Rows swapped in pairs by one turn or mirror: which row each one swaps with:
S: [ -3   4  -9   8   4 -13  -4   1  -6   0  -1  -4  -3  -1  -5  -4  22  -8]
U: [-9 25  4 -6 15  0 -7  8 -4  5 -4 -6 -6 -2  7  5 11 -5]
Y: [  2   4  -1   1   6 -15  -4   5   1  -3 -12   0  -7 -11 -18   0  15   2]
T: [-10  12   5 -12  13  -3 -13   9 -11   3  -1  -5 -13   3   6   7  14  -9]
B: [  5  18   5   4  12  -5   0   4   1   3  -6  -8 -18 -14 -17  -4   7  -1]
L: [  8  16  -3  -3   7 -13  -3   1  -9   7   7   6  -8  -3 -15  -6   9   9]
H: [-10   2   4 -15   5  -4 -10  12  -9  -7  -2  -1 -12   3  -3   9   9   1]
V: [-11  12   2  -8   0   8 -12   7 -13   3   6 -12 -16   2 -11   9   6  -1]
J: [  1  19 -16   3   2  -4  -3   1  -1   1   1 -12   1  -3 -10   5  10   2]
K: [ -3  16   6 -11   7  -6 -10   5 -16   9   8   7 -10   4  -6  -2  11   4]
Q: [ -8  12   6  -7   1   9  -8   6 -11   2   5 -14 -21  -2 -13   6   4   1]
G: [  2  17   8   3   8   0  -1   3  -3   4  -3 -11 -21 -14 -20  -2   8   0]
R: [ -6   6  -2  -4  12  -9  -1   9  -7  -6   4  -3 -10   5  10  -2  14  -8]
X: [  8   8 -15   3   8 -14  -2   0   1   0  -1  -9  -8  -7 -14   0  13  -1]

V is swapped with B
J is swapped with U
H is swapped with Y

